0.91; -6.46; -6.08
3.28; 2.94; -1.97
|
-6.46; -6.08
2.94; -1.97

-3.57; 5.60; 3.12; 0.30
-3.69; 4.08; -1.97; 5.70
-2.37; 1.43; 0.45; -0.46
|
5.60; 3.12
4.08; -1.97

6.14; 4.93; -3.39
0.15; 1.51; -0.23
5.04; 3.64; -4.09
3.47; 2.91; -2.90
|
4.93; -3.39
1.51; -0.23

-0.62; 0.12; 0.25; -0.37; -1.17
0.22; 1.02; -1.93; -0.27; -0.22
-7.44; -5.60; 4.36; 3.18; 3.06
1.28; -5.03; 3.68; -7.67; -2.62
|
0.12; 0.25
1.02; -1.93

-6.68; 1.01; -0.14
-2.71; -2.45; -0.73
-1.56; -1.00; 1.10
-0.74; -0.36; -1.58
-1.47; 2.33; -0.22
|
1.01; -0.14
-2.45; -0.73

4.21; 3.70; 3.39; -0.64; 7.15
4.21; -2.06; 3.47; -2.68; 5.32
4.21; 6.01; 0.35; -0.26; 2.36
|
3.70; 3.39
-2.06; 3.47
---
0.99; 1.34; 1.15; -6.02; -1.47; 2.66; 0.24; -5.68; 2.77; -6.99
-1.36; -0.20; 0.41; -5.81; 0.32; 3.51; -1.57; -2.92; -0.82; -4.80
-1.43; 0.89; 1.73; -5.80; -1.97; 3.17; -0.20; -2.80; 0.08; -4.76
-1.18; -0.11; 1.44; -5.93; -2.77; 1.86; -1.65; -2.01; 2.48; -6.07
0.82; 0.51; 0.54; -5.66; 0.74; 3.51; -1.34; -3.41; 0.18; -5.06
-1.33; 0.27; -0.20; -4.94; -1.04; 1.93; -0.31; -3.59; 1.26; -5.44
|
-1.43; 0.89; 1.73; -5.80; -1.97; 3.17; -0.20; -2.80; 0.08; -4.76
-1.18; -0.11; 1.44; -5.93; -2.77; 1.86; -1.65; -2.01; 2.48; -6.07
0.99; 1.34; 1.15; -6.02; -1.47; 2.66; 0.24; -5.68; 2.77; -6.99
0.82; 0.51; 0.54; -5.66; 0.74; 3.51; -1.34; -3.41; 0.18; -5.06
-1.36; -0.20; 0.41; -5.81; 0.32; 3.51; -1.57; -2.92; -0.82; -4.80
-1.33; 0.27; -0.20; -4.94; -1.04; 1.93; -0.31; -3.59; 1.26; -5.44

-3.83; 3.95; 3.88; -1.91; -0.42; -1.88; -0.67
-2.92; 4.15; 3.36; -2.41; 1.14; 0.25; -1.18
2.65; -4.04; -5.18; 1.61; -1.85; -0.16; -0.81
0.16; -0.86; 4.24; -3.69; 2.99; 2.59; -0.58
-4.01; 2.86; 6.03; -4.69; 1.17; -1.27; -1.93
|
-4.01; 2.86; 6.03; -4.69; 1.17; -1.27; -1.93
0.16; -0.86; 4.24; -3.69; 2.99; 2.59; -0.58
-3.83; 3.95; 3.88; -1.91; -0.42; -1.88; -0.67
-2.92; 4.15; 3.36; -2.41; 1.14; 0.25; -1.18
2.65; -4.04; -5.18; 1.61; -1.85; -0.16; -0.81

0.21; -3.31; -2.29; -1.44; 1.61; 3.10; 4.78; 2.08; -3.23
2.27; 0.92; -0.98; -3.78; 3.68; 1.87; 1.38; -0.92; 0.22
0.76; -3.19; -2.39; 0.42; 0.12; 3.35; 3.19; 1.92; -4.31
1.11; 3.79; 1.21; -4.00; 3.40; -1.67; -3.29; -3.49; 4.25
-0.21; 4.18; 1.19; -1.20; 0.99; -2.88; -4.04; -2.41; 3.33
1.17; -2.89; -2.12; 0.60; -0.06; 3.19; 4.98; 2.69; -4.32
-1.45; -1.47; 1.23; 5.05; -3.83; -2.19; -3.00; 0.81; -0.30
-0.55; 4.22; 2.16; -2.65; 1.18; -2.11; -5.51; -3.45; 3.33
|
-0.55; 4.22; 2.16; -2.65; 1.18; -2.11; -5.51; -3.45; 3.33
-1.45; -1.47; 1.23; 5.05; -3.83; -2.19; -3.00; 0.81; -0.30
1.11; 3.79; 1.21; -4.00; 3.40; -1.67; -3.29; -3.49; 4.25
-0.21; 4.18; 1.19; -1.20; 0.99; -2.88; -4.04; -2.41; 3.33
2.27; 0.92; -0.98; -3.78; 3.68; 1.87; 1.38; -0.92; 0.22
1.17; -2.89; -2.12; 0.60; -0.06; 3.19; 4.98; 2.69; -4.32
0.21; -3.31; -2.29; -1.44; 1.61; 3.10; 4.78; 2.08; -3.23
0.76; -3.19; -2.39; 0.42; 0.12; 3.35; 3.19; 1.92; -4.31

-2.10; 1.58; 0.69; -1.65; -0.07; 0.82; 2.46; -0.75; 1.42; -2.62; -0.59; 0.33; 2.07
1.48; 2.09; 6.26; -0.62; 4.87; 4.92; 3.27; -1.45; -0.72; 1.64; 2.94; 6.22; 3.34
-0.49; 1.69; -0.09; -0.82; -1.10; -0.02; 2.57; -1.52; -0.37; -0.45; 0.31; -0.48; 2.52
-4.44; 1.95; 2.45; -2.82; 2.00; 1.93; 2.83; 0.81; 4.36; -5.58; -2.22; 2.48; 2.92
-2.00; 1.96; 6.70; -2.17; 6.07; 5.33; 3.05; 0.12; 3.06; -2.68; 0.40; 6.79; 2.70
|
-2.00; 1.96; 6.70; -2.17; 6.07; 5.33; 3.05; 0.12; 3.06; -2.68; 0.40; 6.79; 2.70
1.48; 2.09; 6.26; -0.62; 4.87; 4.92; 3.27; -1.45; -0.72; 1.64; 2.94; 6.22; 3.34
-4.44; 1.95; 2.45; -2.82; 2.00; 1.93; 2.83; 0.81; 4.36; -5.58; -2.22; 2.48; 2.92
-2.10; 1.58; 0.69; -1.65; -0.07; 0.82; 2.46; -0.75; 1.42; -2.62; -0.59; 0.33; 2.07
-0.49; 1.69; -0.09; -0.82; -1.10; -0.02; 2.57; -1.52; -0.37; -0.45; 0.31; -0.48; 2.52

0.39; -1.69; 1.31; 1.80; -0.82; -0.24; -0.49; -1.64; -2.56; 1.19; 3.78
2.70; -1.09; -4.72; 1.66; -0.82; -2.04; 1.25; 3.53; -0.07; -0.81; -1.46
-1.30; -2.21; -2.09; -3.20; 0.39; 3.38; -0.76; 2.71; 2.13; -2.36; -6.81
1.44; -1.76; -1.44; 1.62; -1.25; -0.16; -0.26; -2.32; -0.58; -1.69; 2.54
0.84; 3.66; 0.33; -1.46; -0.86; -2.98; 0.59; -3.49; -2.82; -2.05; -0.04
|
0.39; -1.69; 1.31; 1.80; -0.82; -0.24; -0.49; -1.64; -2.56; 1.19; 3.78
0.84; 3.66; 0.33; -1.46; -0.86; -2.98; 0.59; -3.49; -2.82; -2.05; -0.04
1.44; -1.76; -1.44; 1.62; -1.25; -0.16; -0.26; -2.32; -0.58; -1.69; 2.54
-1.30; -2.21; -2.09; -3.20; 0.39; 3.38; -0.76; 2.71; 2.13; -2.36; -6.81
2.70; -1.09; -4.72; 1.66; -0.82; -2.04; 1.25; 3.53; -0.07; -0.81; -1.46

-0.91; 0.29; 0.00; -2.21; -1.63; 2.23; 1.51; -5.75; 1.62; 0.37
0.58; 4.89; -1.55; 1.35; -0.63; -1.13; -4.57; -1.82; -2.25; 3.24
0.86; 1.49; -0.71; -2.52; 0.97; -0.49; 1.25; 0.54; -0.78; 0.37
-2.26; 1.15; -0.53; -2.75; -0.61; 1.93; -4.39; -2.09; -5.82; 0.26
-3.93; 1.97; 0.53; 4.02; -1.40; 1.59; 0.66; -0.60; -2.01; -2.25
5.44; 2.28; -0.64; 4.99; 1.32; 0.86; 3.24; 1.93; -6.00; -2.16
0.33; -1.61; -0.73; -0.62; -0.21; 2.10; 2.00; 0.41; 4.87; -1.06
0.26; 3.92; -1.64; 1.67; -1.51; -0.28; -4.46; -5.96; 1.25; 0.18
|
-3.93; 1.97; 0.53; 4.02; -1.40; 1.59; 0.66; -0.60; -2.01; -2.25
-0.91; 0.29; 0.00; -2.21; -1.63; 2.23; 1.51; -5.75; 1.62; 0.37
-2.26; 1.15; -0.53; -2.75; -0.61; 1.93; -4.39; -2.09; -5.82; 0.26
5.44; 2.28; -0.64; 4.99; 1.32; 0.86; 3.24; 1.93; -6.00; -2.16
0.86; 1.49; -0.71; -2.52; 0.97; -0.49; 1.25; 0.54; -0.78; 0.37
0.33; -1.61; -0.73; -0.62; -0.21; 2.10; 2.00; 0.41; 4.87; -1.06
0.58; 4.89; -1.55; 1.35; -0.63; -1.13; -4.57; -1.82; -2.25; 3.24
0.26; 3.92; -1.64; 1.67; -1.51; -0.28; -4.46; -5.96; 1.25; 0.18

1.57; 0.83; -1.99; 6.56; 4.02
-3.50; -1.66; -0.80; -3.90; -5.86
-1.81; -1.05; -0.17; -3.79; -3.15
3.32; 1.28; -0.53; 4.40; 4.27
|
-1.81; -1.05; -0.17; -3.79; -3.15
3.32; 1.28; -0.53; 4.40; 4.27
-3.50; -1.66; -0.80; -3.90; -5.86
1.57; 0.83; -1.99; 6.56; 4.02
